Rows are one point carried round by a steady rotation, each followed by how many ticks it has turned.
The counts run from 0 to 120.
[121 115 120 113 115  82 167 108  91 110  77 111 144  97 143 108 130 112
 120 168 166 135 159 102 145  94 108  84 139  94 106  99 122  81 115] => 17
[114 172 122 113 144 113 143 105 163 104 101 125 178 192 136 167  98 136
 132 143 156  93 114 113 108  91 120 151  98  89 140 117 135 131 147] => 72
[156  97 112 151 166 101 117 165 117 127 140 138 112 184 108 142 147 160
  91 110 105 143 133  99 184 156 107 139 112  80 130 113 150  98 137] => 110
[129 111 101 124 143 102 135 141 143  99 121 110 167 194 125 152 114 159
 130 147 146  86 151 118 149 106 102 134 136  58 108 103 148  87 142] => 90
[126 116 142 105 130  79 172 117  73 103 101 112 132 100 132 119 151 143
 116 148 125 128 170 103 149  93 107  87 117  93 128  84 128  73 117] => 22
[143 145 173 123 167  81 154 120  98 120  84 150 113 129 130 147 142 159
 100 111  97 157 123  83 143 105 118 110  78 130 165  93 132 116 117] => 41
[131 180 158 110 153 101 147 109 136 111  79 164 143 162 131 165 113 135
 100 121 127 148  90  80 116  87 132 135  75 127 153 129 122 143 133] => 54
[123 147 100 106 129 110 155  83  97 107 121  78 144  84 146 109 150 112
 135 160 157 106 163 132 138 122 123 105 117  87 159  86 139  83 130] => 8
[127 110 137 100 128  74 173 116  77  96 101 118 137 103 133 116 140 139
 115 155 132 125 169  98 148  94 109  84 121  88 122  91 126  75 121] => 21
[133 121 142 113 143  78 167 122  77 110  98 114 125  96 130 118 159 150
 121 141 118 132 169 100 152 107 108  90 116 101 148  72 138  75 110] => 24
[144 127 145 138 148  81 154 121  90 129  62 119 112  87 144 115 156 151
 118 132 126 154 145 106 152 125  95  88 126 116 143  70 142  87  99] => 28
[140 109 104 144 154 107 122 147 143 116 117  99 146 179 128 143 134 175
 133 130 135  96 153 128 163 142  92 137 133  62 124  83 164  83 135] => 94
[124 172 115 113 155 117 136 102 162 102 115  96 174 185 141 166 113 152
 144 139 149  83 129 129 116 103 120 156 100  75 154  96 147 121 150] => 75
[138 121 145 118 144  77 162 122  82 115  91 114 122  92 131 122 156 155
 119 138 117 135 161 105 155 113 104  90 115 104 148  70 142  77 113] => 25
[146 126 147 132 150  84 158 117  82 122  77 112 114  94 144 116 157 154
 124 132 124 152 149 109 153 120  97  87 123 111 143  73 145  87 104] => 27
[124 114 132 109 119  78 170 114  83 105  92 116 136  98 137 112 133 121
 118 164 146 129 162 100 144  88 109  86 130  95 111  97 116  77 114] => 19
[147  85 103 161 144 101 115 167 138 127  99 141 130 186 122 140 122 150
 111 138 151 147 127 103 174 137  91 121 147  75  78 119 148  94 129] => 102
[119 111 130 103 120  80 173 112  80 101  99 120 138 103 135 118 141 125
 115 157 138 126 162  94 145  90 109  88 123  94 118  96 121  78 118] => 20
[127 146 106 113 132 112 154  83  98 107 115  70 145  84 149 111 153 112
 140 156 160 107 161 134 137 125 119 108 119  88 159  83 144  83 126] => 9
[128 111 104 133 153 104 132 150 142 108 130 107 155 191 127 144 133 171
 136 138 133  90 154 123 157 122 101 138 134  59 120  88 154  82 143] => 92
[159  99 111 161 170 109 108 162 121 133 138 135 111 174 108 142 152 159
  93 107 103 153 130  97 186 163 109 141 110  87 132 113 154  97 134] => 111
[117 176 119 116 134 116 138 103 165 105  90 129 173 184 142 165  89 126
 130 147 167 105  99 110 107  87 123 147 103  94 133 122 132 137 144] => 70
[139 122 158 134 139  73 159 126  91 124  59 157 116 112 137 128 129 136
 100 138 130 172 123  75 151  95 105  87 118 120 116 106 127 102 101] => 34
[148 160 169 134 169  88 145 121 106 127  71 147 110 128 137 145 146 158
 107 108  98 162 111  90 137 115 109 113  79 137 174  89 144 125 109] => 43
[141 176 162 140 157 100 135 110 135 134  53 164 130 146 142 152 113 129
  99 124 138 165  79  79 121  97 121 121  93 137 144 123 126 147 114] => 50
[146  93 102 164 150 103 110 164 140 132  94 123 131 175 129 128 126 151
 122 139 151 141 126 113 174 144  87 119 162  71  93 105 154  90 125] => 100
[134 202 142 129 168 122 129  92 155 122  84 126 143 160 149 163 122 143
 130 116 138 126  95 115 109 121 126 149  77 120 184  97 149 147 134] => 61
[116 148  98  93 112 112 163  76 100  99 131  92 159 100 138 119 127  83
 123 165 170 102 153 116 126 100 135 117 107  85 137 118 112  92 138] => 3
[128 164 108 136 157 122 123 108 169 118  97  87 162 170 149 148 119 154
 152 136 166  93 126 144 123 127 104 147 127  79 147  86 163 112 137] => 79
[152 164 169 140 171  89 138 117 113 129  66 145 107 121 140 146 149 156
 108 109 107 167 109  91 138 119 118 112  86 139 172  90 142 124 110] => 44
[138 174 163 132 151  97 136 106 133 122  59 168 131 148 138 160 108 123
  99 122 138 167  84  80 123  95 125 121  91 131 145 124 125 147 119] => 51
[162 108 109 161 172 108 108 162 118 141 130 136 105 172 111 145 155 159
  98 106 111 153 126 102 189 167 112 138 113  89 138 116 156 103 133] => 112
[114 155  96 104 104 116 159  72 105 101 120  97 156 101 144 117 119  69
 119 172 183 116 140 117 128 102 138 117 112  91 129 129 109 103 140] => 1
[163 113 108 176 162 117  94 155 131 148 111 147 100 166 117 136 141 132
  88 111 133 176 100  93 181 176 116 134 120  99 129 135 149 119 128] => 116
[126 116 141 105 140  78 169 118  75 102 102 117 127 100 126 119 152 149
 121 144 121 128 171 102 152 102 107  90 113  97 139  81 133  74 120] => 23
[144 125 155 140 151  86 150 123  95 132  60 120 110  91 143 112 151 148
 117 135 135 162 139 101 155 120  97  84 126 119 135  81 145  93  99] => 29
[122 115 102 129 137 107 136 143 146 100 118 116 164 195 125 149 113 158
 133 150 155  90 144 118 145 105 102 133 137  61  99 103 143  91 144] => 89
[142 108 102 146 157 110 120 152 141 122 114  97 142 179 134 139 136 176
 138 132 137 105 150 130 167 140  88 135 140  67 123  79 164  85 132] => 95
[134 197 150 120 173 114 138  99 148 118  93 132 144 164 138 167 124 145
 119 113 122 121 101 103 111 108 133 145  68 121 191 105 140 145 135] => 59
[148 169 166 145 162  98 134 113 134 141  50 160 117 134 147 146 123 136
 108 119 132 177  87  87 133 115 115 118  95 144 150 107 136 138 107] => 48
